In the rows, 128 means zero.
Named turns come first, each shown by rows before and after it. Which turns, in which order, take the first row of each pair that follows to the second? Write the first one first, as in the answered first pair.
turn z790:
[138 132 155 148 150 148 124 116  89  86 153 162 128 119  67 160  77 121
 160 157] => [139 123 120 151 138 130  98  96  68 109 163 184 131 130 102 120  76 114
  92 166]
[ 94 139 101 118 113  99  95 121 107 144 147 115 148 145 140 115 149 118
 120  98] => [ 91 141 112 109 117 105 105 133 121 144 138  99 150 143 145 127 158 123
 145  92]
[156 141 150 121 101 113 191 143 136 103 104  95  86 108 114 190 153 121
 150 166] => [165 142 141 141  94 107 176 116 116  92 113 123  82 113  85 184 129 115
 124 181]
turn z918:
[136 143 140 148  84  86  98 105 117  99 103 100  88 135  93 122 128 119
  89  71] => [133 143 185 130 152 135 118 125  90  59 119 133 120 101  90 152  95 128
 155 105]
[115 155 121 116 172  98 139 140  99 112 144 151 153 124 159 103 118 127
 144 127] => [125 157  93 134 117  70 128 129 113 131 135 134 123 141 142  95 137 115
 102 111]
[167 116 118 112 118 164 144 138 140 124 122 108 119 108 154 163 149 118
 135 148] => [162 116 109 108 118 160 140 139 146 134 119 103 118 113 163 152 159 121
 126 143]
[139 123 156 123 160 160 140 124 114 102 133 154 157 110 101 144  84 119
 149 155] => [112 113 124 103 154 126 122 132 132 156 122 128 171 129 186  87 125 132
 107 119]
turn z321:
[ 98  96 102 100 167  67 157 100 164 154 139 105 120 121 113 103 126 155
 156 138] => [102  95  94 107 158  62 151  92 159 159 141 114 118 125 113  95 124 150
 138 144]
[ 98 153 155 136 135 123 126 128 113 102 168 157 123 141  77 108 100 148
 135 133] => [136 118 101 112  95 133 127 144 129 143 145 124 125 138 173 105 154 132
  68 150]
[102 119 119 130 144 116 103 135 133 149 131 127 142 137 156  83 132 139
 110 119] => [ 94 120 141 124 159 120 115 146 140 140 131 120 145 136 149  94 130 147
 140 108]
[108 149 107 136 134 105 113  91 102 139 135 147 135 148 147  90 129 122
  96 132] => [106 142 129 106 151 136 143 131 133 141 114 109 148 129 189 120 158 135
 152 122]
Now pairs of rows:
Each pair is 2 to 3 turns apart.
[ 89 136 146 116 180 113 122 123 127 132 136 136 149 148 145  85 132 138
 153  88] => [147 137 137 146 102 128 144 110 152 110 114 108 101 144  68 156 141 107
 151 102] -> z918 then z321 then z918
[124 128 137 122 184 134 117 120  86 114 157 164 156 109 160 115 106 121
 127 147] => [149 136 116 158 117 112 110  90  99 112 145 153 111 128  90 132 105 100
  92 145] -> z918 then z918
[ 65 138 142 126 121  95 129 135 167 150 122  79 132 145 118  80 139 143
 155  69] => [106 124  94 144  77  85 107 101 141 158 130 104 114 150 114  70 126 114
  76 100] -> z790 then z918 then z321
[ 87 144 134 137 131  84 108 107 127 132 138 126 127 140  95  86 122 148
 140 109] => [ 94 135 154 113 145 121 140 141 145 123 121 100 138 118 124 122 145 151
 190 112] -> z918 then z321 then z321
[143 109  97 117 134 156 110 120 101 122 133 144 142 123 178  92 143 130
 103 156] => [ 93 130 117 125 140 121 105 118 123 134 132 127 136 147 153  59 149 154
 124 108] -> z790 then z321 then z918
[130 144 115 157 140 108 117  98 100 101 131 152 114 152  72 134 109 130
 101 159] => [ 97 136 114 118 164  99 121 139 133 144 111 113 142 158 173  99 162 155
 112 119] -> z918 then z918 then z790
[142 111 121 112 140 123 132 180 155 119 110 102 148 119 163 135 147 145
 154 116] => [155 124 133 141 132 127 128 151 127  83 129 136 134 118  82 155 105 135
 160 140] -> z790 then z790
[111 137 135 128 142 114 134 118 152 151 125 107 130 140 153 118 148 143
 131  97] => [118 145 146 134 133 116 140 116 156 136 121 104 119 138 115 136 140 141
 145  94] -> z790 then z918
[ 49  96 121 126 165 121 113 115 139 135 154 100 117 133 101 101 132 128
 201  79] => [ 84  74  75 114 126 124 111 120 156 165 138  70 111 133 166 103 171 108
 144  86] -> z790 then z321 then z790
[160  77  83 104 111 145 154 172 164 160 108  87 127 143 181 116 175 152
  95  92] => [198  89  82 148  68 152 152 134 143 121 116 115  91 140  75 161 135 124
  84 124] -> z918 then z790
[ 74 125 112 109 131  90 126 137 153 181 125  77 139 139 179  66 178 136
  97  94] => [ 79 147 177 124 142 122 165 146 165 120 119  73 123 120  68 144 145 138
 200  97] -> z790 then z790
[132 112 121 119 152 129 123 135 124 143 131 119 153 115 172 117 156 133
 128 133] => [134 126 141 135 125 126 138 137 150 127 118  98 127 116 112 149 157 129
 164 118] -> z918 then z321
[142 129 124 153 140 139 139 116  99 102 122 144 135 122  82 167  96 126
 129 149] => [115 126  93 135 116  97 125 124 130 158 103 109 134 145 157 114 146 141
  90 105] -> z918 then z790 then z918
[118  81 128 114 101 106 142 151 152 160  75  93 185 129 171 149 162 162
  73  97] => [114  92 113 141  87  77 114 111 121 152  99 138 174 147 116 122 127 151
  29 106] -> z321 then z321
[130 136 134 141  93 107 128 121 149 123 120 114 109 136  84 136 126 131
 129 102] => [127 132 156 125 144 135 134 134 124 104 135 143 138 116  96 144 100 140
 164 128] -> z790 then z918
